(in the rows, 100 means zero)
The same turns and mirrors carry the whole set onto itself and the rows of a family onto each other. Which other rows belong to the same family as each row named below? List them in the order they appear above.
These 36 rows form 9 families of 4 rows each.
figep: 68 77 91 122 111 84 129 79 135 104 85 105 88 105 113 70 105 74 113 104
 91 72 84 85 98 111 99 89 99 69 100 85 123 127 124 80 115 118 102 94 111
bavek: 71 88 99 114 103 92 130 77 120 102 94 120 82 108 120 78 100 79 114 93 95
 81 80 75 113 111 121 88 112 74 102 89 126 121 114 67 120 110 97 106 106
nez: 82 77 98 100 102 96 102 89 96 107 70 86 79 109 125 93 81 81 108 106 89
 117 66 116 104 73 75 55 86 91 111 87 117 128 75 109 107 115 84 88 105
Dubil: 85 89 90 96 106 96 112 125 112 100 106 95 91 74 115 84 92 76 115 73 82
 126 62 104 115 103 133 101 103 58 106 102 106 82 64 109 89 106 92 111
 79
Dizor: 80 75 90 97 104 104 110 99 106 119 79 72 75 101 104 92 86 70 100 92 73
 126 82 101 88 80 68 62 73 89 92 94 110 144 75 98 97 114 84 92 101
Zal: 88 90 95 93 108 86 95 115 98 102 101 87 73 87 104 95 106 72 125 68 87
 118 92 110 132 104 135 110 90 58 105 111 102 84 69 101 100 117 95 116
 115
laru: 91 92 101 105 90 130 89 117 133 91 94 96 90 111 90 96 116 75 103 69 76
 115 85 123 89 81 108 101 113 97 117 103 111 121 87 74 79 141 107 72 108
zera: 55 93 74 107 95 80 125 71 117 111 81 123 88 100 113 66 91 81 114 97 85
 81 77 89 97 118 114 82 109 77 92 81 116 104 114 90 120 123 84 95 105
Ruge: 86 93 91 111 105 83 105 105 105 96 123 83 82 72 107 76 86 76 131 76 91
 131 96 94 108 108 128 97 89 66 94 89 102 78 80 102 101 116 103 119 92
suve: 97 101 107 113 103 133 92 121 133 97 106 102 96 101 89 96 106 74 96 77
 81 106 99 126 87 90 106 99 95 92 119 99 105 118 97 84 74 139 123 87 118
Dade: 83 98 82 91 95 80 107 97 110 106 63 85 74 117 110 91 89 74 100 93 78 111
 75 122 97 83 67 59 93 99 104 96 106 141 83 96 102 121 72 98 109
Dab: 86 95 82 108 100 101 102 111 104 122 68 82 72 115 113 92 85 79 97 103 73
 126 75 117 103 88 74 72 79 79 113 107 105 149 94 112 107 122 81 97 105
podol: 82 78 84 85 105 83 98 108 118 107 108 90 93 68 104 91 97 81 117 76 111
 118 87 95 114 107 121 105 95 76 101 110 106 67 82 92 99 107 83 116 86
noz: 69 87 83 98 106 101 108 104 112 98 108 98 89 69 99 87 103 74 112 68 100
 105 78 95 113 103 139 103 105 54 101 104 107 83 66 118 99 126 104 114
 82
Gopak: 56 94 80 123 106 92 124 75 123 104 92 114 79 95 120 66 85 86 112 103 88
 95 96 101 106 115 108 83 115 68 113 78 107 123 128 82 123 123 85 96 107
rami: 102 91 94 117 102 106 77 122 140 116 104 103 105 110 94 88 115 86 109 75
 87 124 94 114 83 84 107 109 99 85 113 110 95 117 93 90 77 133 113 82
 119
bilad: 52 94 81 103 125 78 126 74 105 99 88 107 81 107 116 72 92 90 101 90 91
 61 73 96 106 108 107 88 107 73 106 89 115 109 115 93 112 123 102 101
 103
rese: 76 100 94 124 113 103 127 75 111 105 92 118 86 109 119 85 87 79 98 97 92
 78 94 79 107 115 115 82 106 59 99 87 116 120 130 78 104 122 94 99 104
tepab: 74 77 90 97 100 85 106 121 110 106 109 92 95 72 103 89 101 72 131 70 86
 118 83 102 106 111 136 111 98 69 93 103 120 75 82 103 107 121 91 123 91
liva: 80 86 100 100 111 113 114 115 103 88 105 87 84 77 118 85 86 61 129 81 95
 124 93 85 131 102 129 104 89 66 96 106 99 84 80 102 93 129 102 110 89
dukiv: 62 85 82 117 107 85 123 72 114 107 95 133 87 110 118 66 106 100 111 76
 90 92 99 97 116 116 124 79 90 65 106 92 121 103 113 82 108 127 93 98
 115
megos: 72 80 88 106 96 98 114 117 114 96 102 78 84 71 112 72 88 69 127 69 82
 107 78 93 118 108 112 108 84 49 88 97 105 93 76 103 94 118 100 128 86
kig: 60 91 72 99 98 90 111 76 122 113 92 121 79 94 100 74 88 86 107 99 98 79
 84 102 96 112 107 70 101 76 114 78 131 93 128 86 112 122 88 106 93
fisa: 94 83 91 103 97 105 78 134 146 102 96 104 104 102 93 95 119 82 105 70 89
 119 99 135 84 82 106 94 107 91 111 104 115 122 77 87 78 133 91 101 116
pala: 99 95 88 99 95 122 87 116 122 111 96 117 92 102 87 78 118 81 96 81 83
 116 102 136 99 89 110 95 114 80 110 103 102 134 78 86 82 141 94 78 134
veni: 91 81 104 114 102 112 91 121 128 104 95 114 98 106 100 98 112 83 93 78
 81 117 95 133 70 73 110 95 121 84 126 91 108 114 89 86 67 122 94 81 109
robu: 86 93 92 102 100 114 118 88 106 117 81 81 78 106 114 108 81 81 95 95 78
 124 71 100 116 92 72 59 83 92 111 112 104 144 79 94 97 123 97 99 100
lenud: 91 88 104 101 107 112 92 125 119 109 105 100 104 86 96 103 121 74 90 63
 93 108 99 131 74 68 112 98 112 87 115 108 104 125 83 93 80 131 94 88
 105
nima: 86 88 92 113 95 117 88 116 153 106 104 92 94 92 87 96 114 65 110 63 77
 108 95 120 76 83 112 101 110 74 113 93 100 122 92 76 72 133 103 83 109
zor: 72 96 95 108 115 87 114 82 123 106 93 121 99 100 119 67 90 94 106 94 93
 69 65 104 107 115 114 91 111 67 102 75 118 106 120 86 120 109 100 90
 107
Peve: 89 93 86 95 102 83 128 88 82 113 84 84 73 101 110 88 99 79 103 94 65 125
 77 125 112 95 85 51 84 90 111 105 114 138 93 95 111 131 81 88 105
Zumis: 79 87 83 95 116 98 114 93 104 110 75 91 80 109 124 82 92 76 96 94 91 104
 77 115 92 68 79 50 84 100 114 107 118 147 74 104 96 129 86 89 104
gotu: 80 91 100 99 92 114 116 89 97 112 73 87 71 114 103 97 89 86 93 88 72 119
 72 103 102 89 79 59 79 99 100 95 124 145 81 92 113 112 87 99 98
lok: 74 88 77 83 93 96 113 102 102 122 62 87 79 107 110 83 90 77 112 105 88
 113 68 122 101 79 69 66 96 103 120 106 104 127 100 101 88 126 73 99 96
sovu: 89 89 98 99 95 106 105 127 100 83 108 92 79 87 114 75 92 66 121 68 87
 113 83 88 120 98 128 113 96 62 88 101 116 85 71 88 90 125 98 120 91
vef: 113 95 88 100 97 108 87 127 135 111 84 102 99 98 89 79 118 76 97 87 104
 105 96 128 75 83 111 100 104 91 115 108 109 108 93 94 67 123 85 97 111

The rest of the family of Peve: Zal, dukiv, pala
The rest of the family of rese: suve, liva, robu
The rest of the family of Dade: zera, tepab, fisa
The rest of the family of podol: kig, lok, vef
The rest of the family of laru: bavek, gotu, sovu
The rest of the family of nez: Dubil, veni, zor
The rest of the family of Ruge: Dab, Gopak, rami

The same turns and mirrors carry the whole set onto itself and the rows of a family onto each other. Which other rows belong to the same family as each row named below? List them in the order they appear above.
These 32 rows form 4 families of 8 rows each.
vama: 86 96 104 97 110 105 94 116 67 82 122 108 135 79 107 113 113 111 104 77
 123 116 86
silob: 94 98 100 96 96 105 97 116 59 80 126 105 130 82 120 114 113 108 100 75
 118 116 94
nezet: 86 94 99 97 96 96 104 117 76 86 132 117 128 91 105 104 113 104 115 79
 118 117 83
puv: 99 119 110 84 110 116 106 82 121 80 58 127 90 86 125 101 133 110 90 104
 116 96 99
vezil: 96 121 125 78 107 130 105 91 117 82 62 126 86 103 117 95 131 99 89 120
 109 101 111
Mup: 100 118 118 89 112 121 98 82 117 82 59 121 84 81 124 98 130 111 94 105
 120 93 89
Roli: 93 97 117 92 100 121 110 126 59 80 132 110 132 96 109 110 103 105 103 98
 118 107 103
pege: 86 93 118 89 97 110 93 129 60 82 131 113 128 98 106 108 104 98 101 91
 114 114 103
dok: 85 96 120 85 97 117 95 133 63 84 132 111 121 97 102 105 112 94 106 94
 115 119 93
zupiz: 101 117 126 86 100 123 114 83 118 82 70 133 91 101 120 97 131 99 91 114
 118 85 120
pubuv: 106 117 112 88 102 109 105 77 126 81 65 132 93 89 120 98 138 93 92 103
 116 104 102
kuriv: 107 118 115 84 105 116 104 80 120 79 62 128 90 83 125 102 138 101 86 103
 121 94 102
dinod: 97 114 127 82 97 125 101 97 119 81 67 128 85 107 117 91 129 94 91 124
 109 98 113
fulam: 99 118 131 84 104 131 99 93 116 84 66 124 83 97 112 93 124 91 94 120 108
 101 101
zok: 88 95 99 101 105 97 107 113 71 84 128 114 137 84 106 109 111 110 111 79
 119 119 86
sut: 104 111 126 84 95 124 110 96 116 78 69 125 84 102 127 94 124 104 92 124
 114 88 113
biv: 99 116 112 95 105 111 109 77 127 85 68 130 89 91 117 91 129 103 102 109
 112 103 93
Mib: 89 97 118 90 102 121 102 130 63 82 131 110 131 99 99 108 106 95 104 98
 113 120 102
Luki: 91 93 114 93 92 108 104 127 60 79 136 115 129 99 112 107 103 105 102 92
 115 107 105
Nivob: 99 112 105 92 99 104 107 81 130 84 64 131 89 90 124 92 132 107 97 105
 116 99 95
mobe: 87 93 101 98 99 92 96 117 69 81 129 115 133 86 110 107 110 103 105 81
 115 121 87
fasis: 99 119 109 86 109 111 109 79 125 84 61 129 91 91 120 96 136 104 96 109
 111 104 99
Butep: 80 97 116 94 100 117 94 124 57 88 129 106 126 100 109 107 110 101 102 87
 115 118 109
zale: 86 98 110 100 96 114 108 119 59 85 134 110 130 101 113 107 107 107 105
 88 115 110 112
vimo: 94 95 114 89 92 113 112 130 63 80 137 114 122 98 111 107 106 108 108 94
 117 103 97
Savu: 101 120 122 82 103 126 118 89 116 81 69 129 88 103 121 95 128 105 93 120
 111 92 113
vizor: 87 94 106 90 102 106 92 123 67 83 127 109 124 80 114 112 115 115 105 73
 126 109 82
mina: 91 98 97 100 95 100 98 114 68 84 127 108 131 85 113 108 113 99 106 79
 114 129 94
puru: 108 119 127 89 101 129 121 90 116 80 72 128 85 100 124 96 119 105 95 120
 110 85 106
vit: 89 93 104 95 100 98 93 120 63 81 127 110 129 82 116 113 108 110 101 77
 121 111 89
sez: 96 111 112 87 105 112 94 85 122 83 59 123 87 86 126 97 134 108 90 102
 122 95 93
pib: 95 117 128 81 107 127 100 87 117 85 66 130 88 100 116 96 133 92 88 114
 117 93 116

The rest of the family of Mup: nezet, dok, fulam, biv, vimo, vizor, puru
The rest of the family of zupiz: silob, pubuv, kuriv, Butep, zale, mina, pib
The rest of the family of Roli: vama, dinod, zok, sut, Mib, Nivob, sez
The rest of the family of Savu: puv, vezil, pege, Luki, mobe, fasis, vit

The same turns and mirrors carry the whole set onto itself and the rows of a family onto each other. Which other rows belong to the same family as each row named below? List them in the order they appear above.
These 30 rows form 5 families of 6 rows each.
varu: 85 127 114 104 102 97 143 89 89 88 89 94 94 97 93 84 122 112 114 96 90
 96 116 116 97 100 93 87 90 94 114
Pef: 117 72 92 110 86 104 63 97 114 123 103 96 102 118 103 122 88 97 96 108
 116 105 90 86 102 102 106 111 104 106 96
Mus: 117 105 101 91 107 68 141 83 92 94 94 90 98 93 79 85 98 87 109 86 106 99
 88 104 92 93 114 86 99 92 106
pega: 114 71 98 104 94 104 59 94 113 115 109 86 101 114 116 119 93 101 78 102
 117 102 95 89 89 90 102 101 110 102 98
movi: 95 86 92 88 121 104 85 112 110 92 100 104 99 100 112 98 93 95 86 129 110
 114 91 98 97 114 124 106 131 89 80
Narom: 104 100 103 87 109 70 138 87 89 85 92 98 106 92 76 77 97 81 108 89 99 87
 89 102 102 95 121 89 97 102 109
zaf: 109 102 93 99 116 80 135 87 84 91 97 98 110 86 69 94 93 77 115 91 97 99
 84 99 102 97 126 93 95 106 110
vigev: 102 84 90 98 105 98 79 103 116 89 100 104 89 96 116 99 89 92 77 132 114
 108 90 104 94 109 124 97 132 96 82
muv: 82 129 115 106 102 99 136 103 89 92 100 105 94 81 85 78 116 102 114 88
 92 98 116 114 101 94 106 85 93 104 113
maf: 77 98 100 113 95 122 72 105 112 92 98 104 88 107 126 107 109 113 86 132
 101 106 118 112 102 108 98 100 116 101 95
Dev: 80 125 117 97 106 109 136 96 88 79 98 105 104 89 97 87 116 108 115 98 87
 93 110 117 99 97 102 87 87 93 124
lurul: 85 96 112 110 100 128 71 103 114 102 103 94 93 112 131 110 116 121 80
 118 101 98 118 102 90 103 90 99 109 99 98
bak: 73 96 101 105 105 129 71 113 106 99 101 104 99 114 120 111 112 116 96
 126 99 112 120 104 108 109 97 110 113 96 97
tep: 82 99 108 116 93 132 77 108 114 107 95 103 92 113 121 111 111 120 98 128
 98 99 116 100 104 118 93 109 104 104 94
zoga: 75 91 96 111 106 122 66 103 110 101 93 101 93 116 132 114 119 109 95 122
 94 95 106 106 98 109 90 114 103 99 97
rak: 111 108 102 97 101 75 130 96 90 98 105 100 100 80 71 83 95 81 110 78 107
 102 92 102 98 85 123 84 98 103 108
Vovis: 105 68 83 104 100 99 56 95 111 113 99 95 100 119 118 123 97 90 93 108
 109 99 85 94 95 97 101 115 104 101 95
dit: 109 104 104 109 84 82 118 77 87 110 97 84 104 113 80 106 107 100 119 73
 102 102 110 103 103 80 89 92 76 101 126
Kogi: 100 95 105 101 86 80 112 81 85 102 97 93 113 111 74 99 102 90 118 73 99
 89 107 99 114 78 97 95 76 111 129
fopi: 106 87 98 97 112 107 93 108 118 97 96 105 91 96 113 95 92 98 86 132 109
 100 83 95 90 124 123 104 127 96 77
topo: 94 82 88 95 122 103 82 105 113 92 93 103 90 100 125 99 102 92 87 128 102
 95 80 102 88 114 115 111 122 91 79
Seku: 79 124 106 110 114 105 139 93 83 85 93 103 104 88 81 90 115 101 120 100
 82 96 112 111 107 105 107 94 90 107 116
kodok: 103 103 106 103 83 97 109 82 85 103 106 94 116 105 83 112 102 98 122 72
 100 99 105 104 105 75 95 92 72 101 138
fiva: 103 87 103 94 117 106 86 105 117 94 104 95 91 96 124 95 97 102 69 123
 111 99 89 96 80 109 118 95 128 92 81
pekol: 105 72 88 100 97 104 56 101 106 115 108 96 109 121 105 124 90 95 96 107
 115 118 99 91 107 94 107 111 110 99 98
vapo: 74 119 117 101 101 96 133 90 86 84 89 102 103 99 88 81 120 103 115 94 86
 85 118 112 110 97 97 92 84 104 120
Vot: 106 75 88 112 82 103 53 95 112 110 105 97 98 115 112 123 91 97 88 113
 116 111 103 99 104 92 103 102 108 105 101
Lote: 99 104 97 117 93 96 114 83 80 106 99 94 115 104 71 113 104 92 125 78 93
 100 108 99 114 86 100 97 75 115 129
Zon: 115 101 102 84 108 79 133 88 91 86 103 100 110 84 81 89 89 82 109 86 105
 98 78 102 92 90 124 87 96 92 116
kidub: 100 111 107 112 82 90 110 92 85 112 107 98 103 95 75 100 106 95 120 68
 102 103 115 104 108 76 98 88 78 112 126

The rest of the family of vapo: Narom, vigev, maf, Kogi, Vot
The rest of the family of tep: Pef, Dev, fopi, kodok, Zon
The rest of the family of topo: muv, zoga, rak, Vovis, kidub
The rest of the family of dit: varu, Mus, movi, bak, pekol

